In the rows, 128 means zero.
Families of rows that turns and mirrors carry onto each other, the same ones carrying the whole set onto itself: the rest of each named row's family, in list order:
6 families of 6 rows:
J_349: [ 91 115  91 139 110 143 137  99 114 125  83 158 141]
J_709: [136 110 125 159 122 126 124 101 119 144 131 132  74]
J_818: [ 98 142 106 109 122 137 148 131  95 124  88 144 152]
J_677: [ 99 123  90 138 117 156 119  87 104 148  89 141 120]
J_55: [129 121 117 141 136 148 105 138  86 121 121 129  96]
J_45: [130 110 128 142 128 108 158 120 130 121 149 130  90]
J_975: [108 171 115 117 135 129 166 109 110 121  91 146 135]
J_474: [106 170  96 120 138 129 143 123  90 138  79 143 121]
J_724: [127  88 127 156 124 134 139  87 137 146 110 142  98]
J_433: [124 103 132 133 129  99 159 130 129 111 136 134  95]
J_346: [137 127 146 123 145 100 163 132 119 116 136 144 109]
J_43: [108 133 120 118 127 103 177  86 134 137 106 156 133]
J_456: [131 107 130 158 122 117 121  97 122 146 110 134  74]
J_115: [ 91 135  88 141 105 129 146 101 107 132  76 153 125]
J_770: [110 163 109 116 129 140 123 112  92 124  94 163 140]
J_814: [ 98 128  98 129 112 148 136  94 120 127  91 167 146]
J_643: [127 106 132 145 146 144 113 104 115 124 120 128  73]
J_623: [117 100 128 144 134 117 118 133  93 127 135 126  79]
J_412: [ 96 157  95 134 114 150 137 110  96 115  85 144 132]
J_264: [109 148 114 104 142 133 159 103 126 130  99 162 152]
J_981: [127  90 133 124 147 109 150 133 131 109 126 140  89]
J_300: [119  83 129 144 144 124 136 108 121 144 129 126  83]
J_813: [129 103 146 143 135 109 144  98 132 114 129 143  78]
J_599: [135 123 121 135 149 136 130 132 108 130 144 116  79]
J_858: [107 139 114 109 154 125 171 105 127 135  90 150 144]
J_83: [108 161 106 104 137 127 138 136  83 116 115 139 131]
J_24: [129  95 131 153 124 112 116 107 121 126 106 149  74]
J_713: [103 137 108 123 123 148 141 104 106 150  70 147 143]
J_377: [131 114 120 126 156 141 125 139 105 130 127 111  82]
J_99: [137 114 132 128 162 129 117 136 106 128 111 134  76]
J_684: [105 145 119 119 112 117 160 105 110 136  81 158 151]
J_238: [129 111 146 135 151  99 141 120 110 137 134 130  83]
J_247: [125 113 136 127 151 125 133 132 112  98 140 128  82]
J_444: [ 98 138 101 132 123 148 167  89 128 129  83 145 138]
J_427: [ 97 138  96 113 140 124 180 113 125 132  88 145 137]
J_555: [107 168 112 121 132 124 127 120  84 124  84 155 130]

The rest of the family of J_247: J_975, J_643, J_412, J_813, J_444
The rest of the family of J_346: J_677, J_55, J_724, J_43, J_83
The rest of the family of J_45: J_709, J_770, J_814, J_264, J_599
The rest of the family of J_713: J_818, J_623, J_300, J_684, J_238

Families of rows that turns and mirrors carry onto each other, the same ones carrying the whole set onto itself: the rest of each named row's family, in list order:
4 families of 8 rows:
J_874: [ 97 107 150 108 138 153 120 173  73 168 115  80 139]
J_494: [ 86 149  88  90 119 158 146 155  75 148 136 125 157]
J_933: [ 95 141  91  87 117 151 161 162  66 162 125 122 153]
J_812: [116 123 106  52 125 144  97 175 114 148 120  79 157]
J_118: [ 89 127  92  97 167 130 136 144 102 171 143 107 154]
J_11: [104 113 151 106 137 143 117 185  67 167 116  78 152]
J_994: [ 65 176 127 105 110 123 128 156 108 142 129  83 134]
J_380: [ 91 136  98 102 165 136 150 147 106 162 152  98 160]
J_477: [ 92 133  98  86 114 155 159 146  65 153 129 120 143]
J_447: [ 87 146  90  91 119 162 161 145  75 155 120 119 146]
J_2: [ 84 151 149 104 138 150 150 158 133 130 108 113 162]
J_290: [ 66 168 132  98 108 130 123 142 115 133 130  77 137]
J_636: [110 130 108  57 119 147  98 175 120 125 117  93 153]
J_217: [ 96 121 142 116 138 136 126 171  58 172 114  84 143]
J_298: [ 85 141 162 106 129 136 134 164 132 122 114 113 156]
J_515: [122 140 141  68 139 122 134 155  92 182  86  86 137]
J_635: [128 150 138  71 143 124 141 156  88 180  92  77 150]
J_955: [ 82 153 154 101 137 143 145 152 121 126 115 127 163]
J_800: [ 84 138  89  96 154 134 148 145 120 167 148 114 155]
J_504: [119 109 121  92  84 135 124 166 130 168 121  84 158]
J_101: [ 91 133  85  99 166 130 147 147 108 165 139  94 165]
J_968: [ 74 174 140  92 101 121 122 157 112 135 117  83 144]
J_306: [109 112 127  86  84 130 120 160 134 165 131 102 165]
J_18: [104 112 136 111 142 151 122 175  67 164 105  72 142]
J_743: [ 72 173 136 101 107 130 125 146 102 139 139  82 136]
J_956: [112 142 138  74 157 122 149 158  82 175  87  93 143]
J_690: [123 102 125  82  89 143 120 166 121 173 122 105 160]
J_934: [124 136 143  69 143 123 146 146  84 183  98  83 146]
J_143: [119 133 113  54 119 143  99 167 108 121 126  83 158]
J_192: [107 102 123  91  88 136 127 159 138 164 119  94 157]
J_880: [116 122 121  49 121 152 102 164 114 129 121  83 157]
J_761: [ 90 151 151 104 125 145 152 160 129 119 117 113 164]

The rest of the family of J_994: J_933, J_118, J_11, J_636, J_515, J_955, J_306
The rest of the family of J_874: J_477, J_2, J_635, J_101, J_743, J_143, J_192

Families of rows that turns and mirrors carry onto each other, the same ones carrying the whole set onto itself: the rest of each named row's family, in list order:
5 families of 4 rows:
J_718: [139 112 141  99  95 115 149 170 136 129 130 168 122 194 123 118 138 139
 116 128 105 121 120 133 119  84]
J_862: [157 138 157  78 103 117 159 174 143 131 126 160 125 188 143 110 162 123
 117 122 112 111 109 133 121  75]
J_80: [119 133 144 104 114 121 159 140 124 138 203 127 117 183 158 122 108 112
 136 137 138 131 123 127 105  55]
J_840: [141  98 169 114 124 109 180 121 134  93 138 121 128 126 165 169 127 103
 106 111 160 117 149 155 143  75]
J_805: [141  94 175  98 127 104 187 127 131 116 153 117 124 130 170 172 128 113
  93 124 180 124 143 148 122  75]
J_604: [158 133 156  95 101 107 144 161 134 136 132 152 132 187 111 124 158 139
 118 118 110 120 101 127 125  70]
J_953: [150 106 172  97 138 125 202 118 128  98 122 125 137 122 162 166 126 116
 114 100 165 118 131 141 133  99]
J_876: [174 121 169  98 144 132 171 159 149 121 110 121 143 145 114 128 138 172
 155 112 163 129 128 114 101  82]
J_999: [157 120 188  98 142 125 172 144 166 109 131 106 143 139  95 144 142 151
 149 129 167 124 150 130 113  65]
J_811: [119 132 126 105 118 136 169 141 117 113 199 123 110 168 152 110 100 120
 122 132 151 145 116 140 109  69]
J_569: [120 133 126 112 112 136 165 120 120 125 184 125 109 164 162 114  94 123
 115 141 133 134 117 131  91  69]
J_683: [138 110 173  81 125 110 194 124 142  93 141 136 136 124 173 169 137 116
 103 119 177 125 127 159 120  92]
J_324: [150 128 123  95 107 130 153 157 117 131 122 155 120 202 146 111 156 127
 119 120 118 112 121 131 122  86]
J_168: [121 115 126 123 129 139 172 113 113 127 189 124 115 171 168 126 103 128
 122 136 153 129 112 143 119  74]
J_564: [174 141 167  99 148 128 176 150 164  95 124 112 140 149 106 123 130 161
 158 114 154 137 133 126 115  71]
J_88: [153 119 137  95 100 124 126 165 120 127 122 159 120 180 123 127 145 127
 116 115 105 119 118 132 130  75]
J_741: [145 109 178  96 123 117 196 141 134  93 135 124 136 126 166 191 119 123
 110 130 170 117 130 155 124  86]
J_461: [160 128 180  88 135 125 166 142 145 110 102 111 141 143 107 130 122 171
 153 121 176 117 137 135 106  71]
J_543: [122 121 148 113 128 144 156 124 121 127 188 122 103 171 178 110 102 117
 135 148 152 117 131 130 113  71]
J_462: [156 118 193  98 138 137 153 143 146 107 114 111 152 139 118 128 137 169
 162 134 163 127 139 122 105  79]

The rest of the family of J_840: J_862, J_564, J_543
The rest of the family of J_999: J_80, J_953, J_324
The rest of the family of J_604: J_805, J_876, J_168

